Families of rows that turns and mirrors carry onto each other, the same ones carrying the whole set onto itself: the rest of each named row's family, in list order
4 families of 8 rows
j_485: [  2  32 -11  39  -2 -18  31  12   8  -1 -36 -28  27  -3  -6]
j_69: [ 38  35 -32  22 -20 -12  -2   1 -26  28 -34 -35  29 -36 -10]
j_973: [-14 -14   8  34 -21  23  27 -25  -2  -5 -23   2  10 -19  28]
j_269: [ -1 -16  15  28 -31  20  24 -29   5  31 -15  -7  -4 -28  28]
j_744: [ 20  12 -48  12 -53 -17 -12   6 -34  -8 -14 -26   0 -42  13]
j_888: [  8 -19 -34  -7 -39  13  -3 -12   6  18 -57  -3  -4 -29   4]
j_65: [  3  36  -2  44 -16 -24  18   4 -12 -28 -19 -31  22  -6   0]
j_68: [ -3   3 -14  21 -36  11  -9 -16 -26  62 -28 -34  -6 -38 -13]
j_845: [-42   1   2  35 -13  -2  26 -25  -3  23 -25 -30 -13 -12 -10]
j_460: [  7   2 -17  38 -22 -17  42  18   6  -5   6 -19   0 -52  14]
j_880: [-38   4  23  46 -26   6  16 -16  -6  11 -16 -22  -6  -5   3]
j_625: [ -3  -9 -40   1 -47   7  -5 -30  -2  22 -50   1   2 -33  -4]
j_770: [  4  -4 -16  11 -55  -1 -19 -11 -27  41 -23 -43 -20 -24 -11]
j_787: [-35  -1   0  22 -29  -1  16 -29   6  22 -36 -22 -13   8   9]
j_264: [ 34  34 -24  24 -41 -10 -24   5 -33  12 -32 -28  24 -19  -1]
j_505: [-37   5   6  29 -16 -10  21  -6  10  28 -33 -30 -17   0  -3]
j_367: [ 12   0 -59   9 -44 -22   6  18  -8 -10 -23 -25  -5 -43  -6]
j_472: [ 48  23 -21  34 -33  -5   4  13 -26  11 -10 -44  28 -36 -10]
j_585: [ -6 -13   7  27 -18  18  34 -33  12  14 -31   5  10 -40   9]
j_963: [ 26 -10 -30  -5 -50  11 -15 -25 -10  21 -51 -13   6 -21   4]
j_468: [ 20  10 -55  15 -47 -23   6   7 -13 -25 -22 -34  15 -24 -11]
j_421: [ 13  11  -7  37 -18 -23  41  -4  -1 -12   2 -17   8 -59   6]
j_936: [ -9 -14 -31   6 -52  18 -16 -24 -17  16 -40  -4  -5 -20  18]
j_474: [ 39  28 -22  27 -23  -6  -2  21 -18  29 -31 -38  28 -30 -17]
j_693: [ 14  14 -55  10 -48 -33   4   1 -17  -3 -18 -22   0 -51  -8]
j_987: [ -1  33 -13  35   5 -26  33  -8  -6 -13 -33 -31  23 -11  -9]
j_869: [ -4   4   2  26 -50  17 -24 -15 -27  47 -28 -20  -2 -18   1]
j_525: [  7  25  -6  46  -9  -5  40  -7   6  -7 -22 -24  37   0  10]
j_742: [ -9   4 -13  46 -29 -18  45   2   1 -13  13 -26   4 -32  15]
j_925: [ 17  12  -7  39 -18 -11  28   6 -16 -29   2 -21  14 -40  23]
j_679: [  2 -17   6  23 -18  17  33 -14  17  19 -28   2   2 -38  25]
j_482: [ -1  -1  -4  17 -40   6 -12   3 -17  58 -30 -38 -16 -29 -16]

Which other rows belong to the same family as j_787? j_269, j_770, j_472, j_963, j_468, j_525, j_742
Which other rows belong to the same family as j_869? j_973, j_744, j_65, j_880, j_264, j_936, j_925
Which other rows belong to the same family as j_845? j_69, j_68, j_625, j_585, j_421, j_693, j_987

